Rows are one point carried round by a steady rotation, each followed by how many ticks it has turned.
The counts run from 0 to 271.
[  5 -21   5 -19   2   0   6 -37  25 -35  -4  -2  12  -7 -10   3  27   1
   6 -13  40  15  34  22  36   6  26 -25  -1   5  -1  -1  -2 -19   5  23
 -15 -36  51 -21 -20  14 -10   0  -4 -27 -24  28  -7  -8 -19 -13 -15 -15
  -4   0 -26 -15 -10 -21  10  -6 -28  -6   1  13  12  -7 -40   4 -32 -11
  -2 -22  -9   3  18  10  -7 -30 -17  15  -5 -21 -10 -24  13 -12  10  17]  185
[ -2 -20  -1 -24  -1  14 -11   9 -19  -3  -5  -6  25 -16   2  -8  18 -33
 -33 -13  22  11  27  53  27  15   7  -2  -1  32  -5  14  -3  17   1  18
 -18 -39  18  -9  -2   7   8 -17 -16 -24 -12 -16  -7  -6 -14 -22 -27  15
 -34   7 -25   0 -26   3   2  -4 -19 -12  -8   3  23 -10 -20   7  -2 -15
  -5 -43  -2 -15  -2  43   2  -7  -7   2  -4 -23 -15 -34  -7 -44  14  30]  108
[  8  13  -4  -7   7 -32  19   5   3 -24  21  -9   1 -16 -19  -2  -5 -41
  -5 -16  28  -6  25  37  37  17  32 -16  12   9  -1  13  -4 -16  -2  17
 -10 -31   2 -11 -12  22  -9 -31  -6   1 -27 -13  -3   9 -32   7   1   8
   1 -19   7 -24  -7 -22 -16 -13 -11   2  41   9  12   1 -20   5   0 -30
 -16 -15 -10  -2  36  -7 -22   4  21  22 -29 -32 -23 -28 -16  -4  36 -10]  24
[  1  -8   5  -9  14 -15  19  -5  -5 -22  23  -8  19 -27   2  11  13 -21
 -10  -5  30  -7  26  42  33   4  41 -13  17   9   4   6  -5  -1  -4   5
 -11 -43  21 -22 -31  16  -9 -20 -15 -24 -20  -2 -11  -3 -35  -4 -16  16
 -15 -16 -14 -27  -5 -12 -18 -14 -22   2  40  18  10  -1 -27   0  -3 -20
 -15 -23 -22  -4  28   4 -14   4 -10  16 -19 -19 -25 -33  -9  -9  23  18]  182
[ 14 -23   8 -34  23  12  16  13  37 -15  13 -21 -12 -11  18  -1   3   2
   7 -21  45  -2  25  50  13  12 -19   9   1   9  20 -24   0 -14   0  24
 -19  -4  32  -9  -4  26  -3 -30 -16  10 -39  15  -2  -5  -9  13  15  -9
  -4  10   1 -19  -8 -15   3   3   5 -24  10  -2  -9  -9 -35 -47   0 -24
  -1 -16 -18  -3  31 -14   4 -29  -2  -3  14   4 -27  14 -11  -5   1   7]  194
[  8 -15 -13 -21   5  -4   5  -9  16 -13  24   8  16 -32   2  -2   3  -4
   1 -23  23   2  26  49  10   2  10   2  -1   9   4 -14   5 -18  -1   8
 -19 -18  15 -18 -37  29   7 -22 -32 -36 -11   0  -1   0 -33 -10  -4  -2
  -9 -19 -24 -14  -4 -14  12   3 -19 -13  44  10  15 -21 -34 -17 -18 -27
 -15 -24 -38   5  49 -15   4 -16 -34   3  -9 -16 -21 -31   7   9  18  19]  118
[ 34 -38   3 -38  33  -3  14  -3  -1 -15  12 -18   1 -25 -18  -1  14   6
 -26  -7  43   2  32  50  35  -9  11  -1   8   8  10 -13 -19  -4  17  22
   0 -24  25 -38 -12  27   7 -17 -13  11 -15  22 -12  -7 -16 -13 -11  15
 -15 -22 -16 -39  -4  -7  -5  12 -11  -1  31 -10  -8  -5  -9 -20  10  -4
  -2 -24 -24   6  23   7   0   3 -13   0  -2  -5 -24 -24  12 -13  24  17]  154
[ 26 -13  14 -34  -8  49  -9  12  25 -15   3   0   5 -15   7  11  11  -9
 -13 -19  37  14  16  52  17  18 -30  10 -14  36   4   4   8   1   1  24
 -18 -26  28  -4  25   9  12 -22  -4 -11 -24 -17  -7 -27 -13  10 -11 -23
 -37  11 -16  19  -8  -9  17  14  13 -25 -19 -13   3  -4 -19 -21  -7  -7
  -1 -21  -3  -5  18  27   0 -40 -10  -5  17 -12  -7 -27  17  -8 -14  24]  268
[ 14 -25 -18 -14  21  14  -1  -4  21 -20   5 -27   2  12  38 -22 -35 -21
  -6  -5  26 -12  20  15  24  19 -10  16 -21  20 -28  -8   2   4  -3  36
 -25 -16  39  18   3  36  11 -20   8  10 -42  -4 -13 -28  -7  11   9  -3
   4  14   5  -8   9 -16  -9  18  -4  -3  22 -16 -13   9 -37 -27 -11 -16
  -4 -27  -8   2  19  -2 -35 -26   9   0   0  -2 -30  29 -18   9  22   2]  167
[  7  -5  12 -10   5  28  10 -20   4 -30  -3 -29  12   2   5  12  -3 -32
  -5   1  44  -1  18  41  34  11  38   7   9  19 -29  19  -3   3  13  26
 -18 -42  33   9   8   7 -26 -13  20  -6 -41 -21 -22 -29  -1  11 -18  -5
  -5  15   5  -1 -14 -34 -11 -12  16 -23   5  -7  28   3  -2   3  -7   4
 -10 -40   7  -9  16   6 -38 -15  16  18 -14 -19 -12  -8  -7  -2  19   7]  141
[ 18 -15  13 -24   6   2 -13 -33 -16 -17 -15 -40   4   9 -17 -11  10  -3
 -12  -8  37 -13  54  51  20  26  -4   3  19   3 -21  11 -22  -3   4  35
 -15 -21  21 -17  27  24 -18 -16  19  -4 -17   2 -25  11  -2  -4 -12  13
 -17 -11 -19  -4   3 -12  -5  -6  21 -25 -10  -1  -5   1  -2  -2   0 -24
 -17 -36   7 -17  -1  23  10 -23  26   1  -8 -23 -22   6 -17 -34  13   1]  32
[ 26 -16 -19  -9  -1  16  -6 -28  38 -11 -12  -1 -10  -2  -8  -3  -6   8
   4 -21  29   4  35  33  14   1  -5 -19 -25  -2 -22 -20  11 -34   1  43
 -19 -14  35 -18  -2  23  22 -11  -3 -17 -10  27   6  -5 -22 -13   5 -22
 -12  -1 -34  -3  -6 -18  18  20 -12 -12  14  -4  -5  -9 -39 -10 -41 -10
   9 -24 -21   9  34  -1  -9 -35 -25   5   6 -13 -14 -10  12  -6  15  25]  121
[ 18 -14 -34 -18  -3 -15   1  -7  -6 -12  18   5   7 -25 -20 -29 -28 -22
   7 -18  15   3  15  43  31  18  -6  11   1  16 -17  -1   6 -13  10   7
 -22  -7 -11   5  -8  32   2 -20 -22 -28 -11 -16   3  -4 -15  -4   7  -7
   2 -25  -2 -10   3 -25  12  19  -5 -10  30 -13  27   1 -20   1  -5 -12
 -18 -31 -20   6  52 -21 -16  -9  -6   0 -25 -40 -11 -37  -3  22  33  -6]  52
[ 26 -21 -12 -23  28 -26  10  -4 -22 -20  -4 -28  -1  -2 -24 -27  -6 -20
 -28  -2  34  -7  34  33  51  24   5  -6  13  10 -16   1 -16   7   5  31
  -1 -23  19 -23   6  25   5 -12   1  16 -24   7  -4 -10  -9  -8  -1  26
  -3 -10  -4 -41  -2  -1 -19   1 -10  -3  22 -10 -18  17  -9   4  16 -16
  -6 -29   5  -9  13  13 -14  12  26  13 -23 -16 -27  -4 -23 -26  38  -9]  61
[ 29   3   9 -22  -8   2  -2   8  10 -33  13 -13 -16  -8  -1   5 -21 -19
  -5   1  36 -12   1  41  43  36 -16  -8   1  23 -10  -1  17  -6   4  27
   1 -38  31  -6  19  14  11 -11  12  -5 -26 -13   9 -54 -20  14   8 -21
 -21  -6  -5 -19  17 -10 -13  -2   7  -6   5 -31  -7  33 -17   1   1   3
   3 -17  -2 -11  32  -7 -30 -25  19  12 -22 -30   7 -34 -11  19  11  -8]  20
[  8 -10  -7  -6  -4  -3 -15   5 -16  -8   7  -7  24 -10   9 -26 -18 -46
 -26 -10   5 -10  29  23  33  30 -14  -5 -14  35 -18  21  -7  21 -18  23
  -9 -29  10   6   7  21  19 -20  -4 -10 -18 -18 -10 -12 -37  -7  -9  17
 -28  -4 -14   8   2   6  -5   7 -30  16  19   2 -19  13 -30   4  -4 -31
 -21 -26  -6  -2  -2  45 -22 -17  13   1 -10 -26 -28 -10  -9 -20  20   9]  136
[ 20 -29   5 -48  10   0  -7  -5 -11 -11   1 -24   1 -18  -7 -10   5  15
   1 -18  37  -7  44  69  17  12 -27  17  23  -2   9 -17 -16  -5  -5  17
 -10  -7  13 -31  15  33  -4 -24 -10 -16 -15  -3 -13   5 -13  -6   0   8
 -20 -19 -23 -12   6  -5   3   3  16 -27  10   1 -13  -3  -3 -26  11 -30
 -34 -24 -18 -17  31  13  24 -20   4 -11   4 -21 -26  -9 -18  -9   2   3]  191
[ 28 -21  -3 -33 -12  14 -13  17  19 -12   5  -1  -4 -17   7  -7  -9   9
   1 -12  23   0  15  59  24  20 -42  11 -15  24   3 -13  22 -14   4  20
 -10 -24  15 -15   8  21  29 -12 -18 -34   0  -5  15 -33 -19  -3   1 -18
 -23  -7 -27  -8   6  -7  11  12   5 -16  -3 -25   2  15 -29 -18  -9   3
   9 -19 -21  -5  36   4   2 -34 -20 -12   3 -29   4 -39  -2   7  -3  18]  83
[  9 -23  15 -22   3  14  -9  -1  -9 -19  12 -27  23 -16  33   0   3 -21
  -7  -6   8 -16  35  41  17   9  -4  23  -1  29   7  15 -16  14 -16  14
 -13 -40  24  -9  -6  32   2 -24  -5 -23 -22 -15 -26 -10 -32   0 -27  14
 -28  -8 -23   5  12 -17 -14   0 -15   5  22  15  -9   8 -21 -17  -6 -38
 -26 -19 -20  -5   8  44 -10 -18   4 -13   6 -26 -24   8 -12 -14  -3  26]  72
[ 22 -16 -26 -27  -2   3 -15  16  -9 -11  -7  -6   0 -15  -9 -21 -21 -25
 -24  -7  27  16  18  46  55   7 -22  -1 -18  33 -13 -12  11   9  -4  13
   9 -16   6 -12  13  12  39 -15 -12 -24 -17 -17  19 -44 -20 -20   0  -4
 -16   3 -23 -11 -12  -2  -3  24 -23  -5   7 -22  -4  15 -13  17   1  13
  -7 -30  -8  -4  29  31 -19 -19  -3   0 -14 -30  -2 -45   3  -2  13  11]  17
[  5 -19  17 -28  15   5   6 -10  30 -33  -4 -37  -9   9  31   0  13  -6
   0  -5  34  -8  37  32  25  13  13   2   7  11   4  -7  -8 -10  -8  36
 -11 -30  53  -7  -4  26 -12 -19   3   3 -42  18 -11  -6 -12  14  -4   4
  -7  18  -6 -22   1 -21 -16  -9  -6 -15   3  13 -13  10 -32 -25 -16 -30
   1 -10 -10 -10  16  13 -11 -19  15   1  11  -9 -19  35 -26 -23   0  11]  259
[ 14   7   1 -16 -18 -25 -14 -30  -5 -30  -1 -14   2  -6 -41 -21  -2 -24
   6 -20  28  -5  43  38  37  38  -8 -16  10  12 -19  22 -11 -25   7  22
 -19 -25   2  -8  26  29 -16  -5  -2 -18 -18   0  -7  11 -15  -1  -9   0
  -9 -19 -11  -3   2 -19   3  -9  -1  -8  -4   7  12   9 -17  19 -21 -31
 -18 -21   8 -12  24   6   0 -26  30  11 -27 -51  -5 -23  -9 -10  15 -18]  253
[  7 -41  -8 -30  21  11   7  -9 -14  -5   5 -18  21 -14  -3 -29  20 -14
 -28 -20  25   4  33  42  24  16   0   8   7  28 -15  14 -20   5  22  36
 -41 -28  15  -1 -13  30 -20 -11 -27   4 -11   8 -25  22   8 -14 -27  24
  -9   0  -5 -16  -6  -5  10  -4  -1  -9  -9  -5  32 -18 -29 -20   0 -20
  12 -37   0   2  -1  14  10   8   3  -1  -1 -17 -29   4  -1 -35  26  13]  263
[  4 -12  -2 -10  -2   7 -14  -1 -15 -18   6 -19  27  -2  26 -15 -17 -44
 -21   2  14 -11  28  23  35  24  -8  -3 -12  32 -16  12  -3  23 -26  18
  -8 -34  29   3   7  20  19 -15   5 -12 -31 -21 -15 -28 -34  -4  -7   7
 -26   2 -15   9   2   9 -12   6 -28  13  12   2 -24  14 -30   1   2 -25
 -32 -30  -5  -9  -4  42 -29 -25   9   2 -11 -19 -24  -9 -13 -15  13  12]  137
[  2 -32  13 -52  21   4   8   6  -6 -19   2 -31   7 -13   9  -5  19 -10
 -11 -17  44   6  40  59  26   8  -6  16  27  16  16 -13 -20   9  -7   5
  -6  -9  23 -10   3  19 -23 -25 -12  -7 -38  -5 -16  -1  -1  -1  -4  19
  -8   5  -6 -12 -15 -15  -7   0   2 -31   1  10   3  -5  -8 -29  23 -27
 -27 -29 -11 -18  27  18  14 -14   7  -6   5 -15 -27   4 -23 -20  -6  10]  35
[  7 -28  15 -48  12 -21   7  -2  -9 -33   7 -26   6 -12   1 -11  22  -2
  -7  -1  37   2  29  42  61  16   0  -1  31  13  20 -12  -8   4   4   8
   8 -28  40 -26  -7  19 -13  -5 -13  -8 -29  13  -2 -25  -6   0  -3  10
 -13  -1  -8 -44   2  -1 -14  -9 -10  -9   2  -7 -10  18 -23 -10  15 -13
 -12 -23  -6 -23  24  11   5 -10  10   7 -16 -20 -11 -27 -13  -6   3   1]  220
[ 18 -11 -15 -13  -6  -2  -9 -35  17 -28  -5   2   8  11 -27 -28 -17 -17
   2 -15  39   8  24  15  41  42 -18 -28 -13  14 -32   3  -2 -13   5  35
 -23 -22  33   1  23  23   3   0   4  -2 -34  14  -6  -9 -11  -8  14 -23
   1   0  -6   0   0   1  16   7  -8  -1  -4 -16 -10  -1 -43   9 -19 -18
 -13 -29   7  -2   9  -3 -16 -45  14  14 -21 -26 -11 -19  10   6  22 -24]  94
[ 14 -22 -30  -1  11  30  11   0  22   2   5  -5   4   3  16 -18 -30 -22
 -13 -15  28  -4   1  37   8  21   6  10 -28  21 -43  -5  16  -9  18  43
 -47 -27  19  18 -13  18  10 -11 -15  -5 -20 -10  -6 -11  -1  -3  -2 -10
  -1  14   1  -1 -12 -18  12   5   6 -16  18 -21  26 -19 -35 -23 -23  -1
  26 -42  -9   7  20 -20 -23 -15 -13   6  -7  -5 -21   1 -10  -6  36  12]  12
[ 31 -11 -17 -13  32 -12  21  12  12  -8  21  -5  -2 -19 -25  -9 -19 -21
 -22 -16  39   2  20  40  31   2  14 -15  -9   8  -9 -10  -2  -8   7  26
  -4 -18   7 -21 -12  22  18 -33 -14  19 -19   5  -6  -1 -36  -1  11   6
  -4 -16   0 -29  -8 -11  -5  11 -13   2  50  -9 -10  -8 -18  -9   8 -10
  -6 -19 -18  18  41 -15 -22   3  -3  11 -13  -7 -28 -24   7  -2  43   7]  89
[ 11  -8 -11 -29  10   0  13  20  34 -17   8  -5  -9  -8   4 -17 -12 -32
  -8 -28  49  10  14  23  38  38 -25  -9   0  28   1 -14  10 -11  -4  27
 -21  -5  28  16  12  15   1 -22 -13  19 -55   2   8  -9  -7  16  23 -17
   7  21  24 -16 -17  -5   2   1  -4 -18   4  -9  -2  -6 -41 -20   1 -23
  -3 -21   6  -4  31 -19 -13 -35  14  13  -6  -6 -18 -11  -6   5  12 -20]  130
[ 23 -13 -12 -23  -4   2 -13  16   0 -19   0  -8  -5  -5  -1 -15 -19 -19
 -17  -1  28   6  12  42  57  21 -25  -3  -9  29  -9  -7  19   2  -4  16
  12 -24  20 -10  20  10  34 -10  -4 -15 -18 -14  16 -55 -21  -7   3 -19
 -19   1 -17 -15  -1   0   0  20 -17  -7   4 -28 -12  26 -17  13   4  12
  -6 -25  -6  -5  28  18 -28 -25   1   0 -10 -26   3 -42  -4  10   8   6]  18
[  8  -2  11 -12   8 -16  16   3  -6 -17  24 -15  12 -24   2  14   2 -27
 -12  -5  23 -16  23  46  29  13  40  -3  20  10   3  12  -2  -8   1  13
  -8 -52  14 -18 -27  20 -12 -23  -6 -13 -15 -11 -17  -4 -38   5 -18  18
 -19 -23 -11 -26   3 -15 -22 -18 -12   5  37  11  15   9 -13  -1   0 -21
 -10 -26 -20  -2  26   3 -18  14   1  14 -23 -24 -18 -30 -16  -8  29  14]  181
[ 19 -34 -19 -28  10  24   5  -7   2  -3  -3  -5   7 -21 -17 -16  11  -9
 -11 -18  28  18  24  56  29  -9  11  23  -1  23 -23   4  -7  -5  30  19
 -28 -15  -2 -10 -10  20  -6 -20 -20 -30 -13  -5  -7   2   2 -22 -26   2
  -4   0 -13   0 -15 -29  21  18   9 -32   1 -12  50 -22 -10  -7  -9   9
   9 -42 -16   9  30  10  -5  -2 -21  -4   3 -23 -16 -26  14 -13  15  25]  79
[  2 -41  -2 -43   6  17  -6   7 -10  -6   6   0  31 -20   2 -25  18 -10
 -31 -22  23  17  26  44  23  21 -16   9  -2  29  -2   4  -7  15  11  15
 -29 -18  15  -2  -5  13  -8 -13 -35 -17 -17  -3 -12   7  -3 -21 -16   9
 -24   8 -12  -3 -19  10  15   5  -8 -15 -12  -5  17 -19 -26 -24   2 -16
 -11 -39  -3  -7   2  27  19 -14 -15 -10   2 -10 -27 -25  11 -30   5  21]  265
[ 30 -26  -9 -11   8  32 -10  12  -6   6  12   1  26 -20   3  -5  -9 -16
 -34  -9  25  -4  23  55  13   8 -12   4 -19  22 -11   2   3  15  -7  23
 -18 -29  13  -9  -3  17  30 -31 -15 -14  -8 -23 -22 -12 -33 -13 -18   4
 -39 -11 -28  15  -6   5  14  17  -6  -3  23  -7  -7  -9 -16 -21   2 -15
 -13 -33 -20   6   7  29  -9 -19 -23 -10   6  -9 -29 -29  12 -17  14  34]  44
